(in the rows, 128 means zero)
One turn sends every row of this set to another row. A few are shown first. Where does it send the rows asked after them?
Q495: [118 108 132 125 135 114 119 133 167 144 146 120 130  96 109 169 109  98
 117 128 115 134 147 131 147 109 126 116 121 140 108]
Q370: [125 125 115 133 146 132 132 113 117 111 154 118  96 162 109 121 131 105
 139 149 113 117 137 172 114 164 107 150 119 112 121]
Q817: [132 107 127 136  94 127 122 121 150 147 112 110 134 117 138 147 125 112
 125 138 114 116 136 131 152 128 105 123 120 173 116]
Q878: [ 95 107 128 122 138 118 114 134 105 105 131 168 102 131  99 145 135 100
 124 153 107 166 138 162 143 140 125 138 126 129 126]
Q511: [109  92 124 127 123 138 133 130 124 114 122 133 114 132 112 142 158 122
 134 144 131 189 114 150 124 123 116 142 127 145 123]
Q281: [110 151 125 106 108 130 147 136 145 153 125 133 134 102 129 148 124  84
 119 145 100 114 111 135 161 144 119 121 125 117 136]
Q32: [ 94 110 131 121 141 120 111 134 101 101 137 164 109 123  98 149 129 101
 125 157 107 166 133 163 148 137 122 135 125 133 128]
Q449: [119 148 119 122 103 122 148 129 145 155 121 126 134  98 122 158 116  97
 106 145 102 110 107 136 145 139 125 114 114 124 131]
Q904: [117 106 126 128 129 120 117 131 162 152 145 128 130  96  95 170 113 102
 107 129 113 120 136 131 135 118 130 103 113 134 107]
Q893: [105 126 136 112 119 162 121 138  98 112 117 163 122 144 120 153 155 109
 121 158 119 146 115 142 144 136 108 135 110 140 140]
Q670: [136 131 132 128 162 162 119 124 131 112 152 117  98 170 104 132 136 113
 123 145 120 106 129 151 118 150 106 145 115 119 128]
Q772: [105 150 116 119 103 132 146 131 141 158 127 137 116  94 133 156 116  92
 118 151 110 112 112 140 163 132 125 120 114 132 136]
Q781: [131 102 122 144  91 122 119 116 149 160 111 114 127 114 123 148 127 117
 116 137 108 111 125 138 139 135 112 118 114 166 116]
Q291: [121 120 113 124 154 146 144 122 135 110 161 106 102 160 106 119 142 113
 132 140 131 129 117 158 113 150 101 139 117 103 124]
Q891: [120 117 103 118 156 141 145 123 143 102 154 107 104 162 104 116 140 116
 132 134 126 122 107 155 116 148 105 138 120 114 129]
Q761: [130 121 107 129 150 132 131 113 121 104 149 122  99 163 102 125 125 104
 143 144 108 109 136 167 113 163 119 150 122 124 121]
Q475: [130 127 120 135 153 135 130 113 128 105 152 116  93 161 104 118 124 110
 131 149 109 114 136 164 114 163 114 146 129 118 120]
Q283: [131 100 123 139  95 128 120 122 152 160 110 115 122 116 127 144 131 118
 132 144 115 105 133 134 155 136 108 130 119 170 115]
Q631: [125  98 120 145  96 128 123 113 153 161 110 120 123 112 129 150 124 120
 122 133 113 118 123 142 139 131 103 135 114 172 111]
Q450: [113 152 125 115 110 118 144 135 148 143 124 126 135 100 135 155 110  92
 111 147 100 113 118 135 163 133 116 119 119 126 134]
Q932: [103 104 123 126 136 122 119 129 164 148 148 142 126  93  97 171 105 101
 109 126 115 122 137 137 139 118 121 114 114 137 103]
Q676: [103 107 121 126 130 123 120 131 163 154 152 135 110  88 105 167 112  99
 122 133 123 130 139 139 150 110 133 111 116 141 110]
Q292: [ 91 113 129 121 138 111 113 133 109 108 133 167 105 126 101 148 132 103
 122 154 101 167 131 167 141 137 123 138 125 125 128]
Q282: [111 151 115 118 105 135 156 128 143 152 120 138 133  97 129 161 111  95
 111 145 106 111 106 137 147 139 117 127 114 128 127]
Q552: [112  99 134 119 140 120 110 136 166 153 150 131 126  97  97 163 121  93
 123 125 111 132 147 134 146 118 128 115 125 132 108]
Q478: [131 122 130 127 159 157 117 123 123 118 156 118 100 170 105 135 144 111
 130 143 124 110 131 157 117 147  99 148 104 114 127]
Q805: [128 123 117 127 156 150 143 121 144 105 155 104  99 161 106 116 137 118
 126 141 127 126 116 151 112 151 106 139 127 112 124]
Q437: [108  92 122 126 124 135 133 134 122 112 119 137 107 136 112 134 160 120
 131 145 130 187 113 150 133 128 114 142 128 142 128]
Q931: [122 102 119 141  91 136 121 118 149 163 118 120 112 110 134 148 131 115
 130 141 122 117 128 138 153 124 114 124 114 175 118]
Q921: [111 127 137 113 125 163 125 140  96 110 119 153 123 136 118 153 152 107
 123 161 122 157 109 143 149 135 112 141 112 140 144]
Q715: [113 102 126 122 139 123 121 137 170 150 148 129 124  93  95 167 116 102
 123 134 122 122 144 129 150 116 129 115 120 135 105]
Q389: [108  91 125 130 126 132 127 131 118 109 122 130 112 129 111 135 152 123
 132 149 128 188 110 155 137 126 112 142 127 151 129]
Q861: [109 125 137 112 126 162 124 142 100 112 117 161 117 145 116 154 157 105
 121 157 123 155 117 141 145 135 113 141 112 134 142]
Q759: [125 119 118 131 145 139 131 114 126 104 147 124  94 163 101 119 126 106
 142 142 113 107 129 176 111 159 109 151 120 123 126]
Q884: [122 122 116 122 153 148 146 124 142 104 152 113  99 159 100 119 136 111
 137 135 127 121 108 166 109 147 106 145 119 110 132]
Q740: [113 150 117 115 110 122 154 136 149 152 121 129 128  96 126 152 117  94
 121 154 105 107 113 135 162 142 123 127 121 121 132]
Q231: [130 121 130 124 159 162 123 125 132 109 152 123 100 167  97 135 137 109
 136 137 124 106 125 162 109 144 106 149 108 120 131]
Q18: [136 125 125 122 167 156 118 127 131 116 149 118 102 171 101 140 142 111
 130 138 118 105 123 153 118 143 109 154 105 120 134]
Q846: [131  97 127 135  89 131 120 118 148 161 110 113 128 119 132 137 139 109
 136 136 110 119 132 136 148 138 108 129 127 170 116]

Q817 moves to Q495
Q292 moves to Q893
And these:
Q715 moves to Q740
Q631 moves to Q932
Q761 moves to Q18
Q552 moves to Q281
Q389 moves to Q32
Q291 moves to Q370
Q904 moves to Q449
Q231 moves to Q884
Q805 moves to Q475
Q772 moves to Q931
Q878 moves to Q861

